(in the rows, 128 means zero)
Each path below is one point turned by a fixed rotation once a step. After each direction that follows a path, write how fast that rotation turns it, in deg/step (0 if it stays still).
Each turn is a multiple of 5 degrees from 10 to 175, or 0.
Each row of a path follows its step; steps can be skipped.
Rotation 1:
step 0: [130 125 127 126 125 135 134 121 131 131 129 123 133 125 130 117 127 135
 127 124 122 127 134 123 141 130 128 123 128 121 124 132 128 127 139 130
 129 119 123 131 137 124 133 118 125 120 131 125 129 128 136 130 138 119
 125 133 127 117 133 118 128 131]
step 1: [133 129 119 124 128 136 131 123 131 126 126 118 130 126 129 129 128 127
 131 126 135 116 127 114 138 139 119 128 133 132 121 130 137 123 130 126
 129 124 130 131 133 131 127 121 126 126 129 126 132 121 135 130 131 119
 123 126 135 117 134 129 122 129]
step 2: [128 131 116 127 124 141 134 129 133 131 130 119 134 130 124 131 127 129
 126 124 131 130 131 130 130 138 127 127 131 137 125 124 138 118 129 137
 122 127 128 119 136 126 132 120 125 120 122 134 129 123 136 135 127 121
 117 135 131 124 126 127 132 124]
step 3: [130 120 117 124 126 132 136 134 126 131 123 124 130 120 124 128 118 124
 126 134 133 130 133 122 128 140 119 125 121 128 127 124 125 116 128 129
 129 124 134 123 139 123 129 124 123 122 119 132 130 123 123 134 136 123
 119 131 130 134 132 122 125 131]
step 4: [127 132 122 124 126 145 130 133 128 131 127 125 134 119 134 126 129 136
 123 129 141 129 130 122 130 139 127 125 125 121 130 129 123 119 135 133
 124 131 135 124 139 130 123 131 127 122 125 127 138 123 128 138 129 130
 132 125 127 135 130 123 124 121]
step 5: [123 121 126 117 122 136 128 129 133 117 126 124 138 126 132 118 124 128
 122 127 134 125 129 127 134 134 134 118 129 134 130 131 121 126 133 133
 125 121 130 122 136 132 135 123 120 122 132 133 129 124 125 138 131 129
 129 117 122 133 132 125 122 129]
step 6: [131 124 120 123 125 135 122 127 127 119 121 119 131 125 138 123 129 133
 127 139 136 122 127 125 133 140 128 128 135 130 128 131 134 130 125 127
 126 127 118 131 131 125 134 124 120 125 120 135 132 132 130 135 134 132
 130 118 122 135 138 123 132 126]
step 7: [124 137 121 123 129 135 129 129 131 130 129 123 136 129 141 123 131 135
 131 137 129 130 122 119 132 130 130 128 123 135 125 133 128 134 121 136
 121 119 125 119 126 117 129 122 120 124 127 135 133 129 129 131 138 127
 123 128 122 129 133 119 131 131]
step 8: [124 131 116 134 130 132 130 128 137 122 123 124 136 131 137 122 130 129
 128 134 135 128 124 121 129 137 119 132 123 128 121 131 120 124 122 124
 121 119 121 121 132 129 127 121 130 132 127 136 129 124 122 120 128 127
 124 123 135 128 131 116 128 134]
step 9: [132 139 122 129 128 138 132 122 131 123 131 123 137 126 129 127 131 133
 122 127 131 135 128 127 122 134 129 127 127 129 121 127 129 125 131 125
 118 120 125 130 140 119 123 127 124 117 129 140 128 133 123 118 126 133
 126 121 135 127 129 116 129 122]
Directions:
[131 130 124 130 127 128 127 129 128 126 128 130 128 128 130 130 130 129
 127 129 130 127 127 129 128 129 127 130 129 127 129 129 128 127 129 124
 130 129 126 129 129 130 128 128 130 129 126 126 128 126 129 129 128 129
 129 128 128 129 129 129 129 128] : 155
Rotation 2:
step 0: [132 127 124 131 124 131 120 131 133 141 128 132 141 131 125 127 125 124
 134 125 136 125 126 121 117 133 127 133 128 130 124 138 131 124 133 136
 134 126 121 128 126 123 120 121 132 131 130 125 130 128 121 128 131 125
 128 133 122 113 127 134 132 135]
step 1: [124 125 123 132 124 126 124 122 124 130 134 123 132 129 123 128 122 124
 125 131 126 122 134 117 127 129 119 124 136 122 131 116 122 133 132 132
 119 132 136 132 127 121 140 131 134 129 130 128 126 122 125 128 113 135
 127 133 123 124 132 132 128 120]
step 2: [131 124 125 127 132 125 119 131 133 130 126 129 125 121 131 129 126 130
 123 127 136 131 133 127 120 122 128 124 124 128 135 130 127 128 133 133
 124 129 120 141 136 126 126 139 135 129 126 120 134 122 132 140 141 126
 118 130 139 132 127 136 127 127]
step 3: [138 137 125 120 135 123 130 122 137 132 125 122 137 124 124 129 127 124
 122 122 121 127 131 121 130 126 124 132 117 124 120 127 126 131 126 124
 132 134 127 125 127 123 129 127 123 117 119 117 128 132 131 128 127 131
 131 129 132 116 137 129 131 124]
step 4: [129 127 131 126 137 126 129 127 122 132 121 130 131 134 128 135 123 133
 130 128 118 125 139 132 122 126 132 127 133 126 136 119 139 122 127 127
 123 134 129 125 128 127 126 128 128 139 136 120 126 121 125 114 130 121
 128 134 135 126 126 137 132 127]
step 5: [127 135 125 132 135 120 133 133 125 120 135 138 125 132 118 129 134 121
 117 128 121 131 123 118 123 121 134 124 132 119 129 131 122 131 122 128
 130 128 124 129 119 128 129 129 129 128 123 133 124 123 126 135 128 125
 124 119 137 125 125 136 126 135]
step 6: [121 130 114 129 131 121 129 117 134 130 126 129 136 129 137 131 138 122
 129 132 130 134 125 132 121 133 126 120 115 127 128 128 129 128 124 124
 125 131 125 125 122 128 124 123 130 127 136 126 128 120 136 130 131 117
 137 131 123 127 124 126 128 122]
step 7: [123 140 131 126 122 121 128 123 129 122 122 131 123 131 122 127 129 134
 121 130 128 120 142 128 127 123 131 131 124 129 137 118 135 129 130 134
 125 120 128 128 121 128 121 131 125 126 134 136 137 133 126 134 117 123
 131 127 130 124 136 121 127 131]
step 8: [131 125 124 130 128 128 131 136 119 139 123 134 134 136 130 131 130 130
 130 120 131 128 113 123 129 132 133 122 124 132 133 123 129 128 125 141
 129 126 113 133 136 129 120 127 126 132 125 128 131 121 123 133 126 129
 132 122 126 122 130 128 136 133]
step 9: [125 135 131 123 137 125 124 118 129 127 136 126 127 127 122 124 129 127
 128 117 128 125 123 123 127 130 124 123 128 130 139 125 118 137 132 133
 126 126 131 115 133 123 136 124 121 130 133 132 124 123 135 132 120 133
 128 139 120 130 126 130 125 124]
Directions:
[129 127 129 128 130 127 127 127 130 128 129 130 127 128 129 131 126 129
 128 128 126 128 129 127 130 127 127 131 127 129 126 129 129 129 128 126
 130 129 130 130 130 127 129 129 130 127 128 125 129 125 128 128 127 130
 126 129 128 128 128 131 127 128] : 40
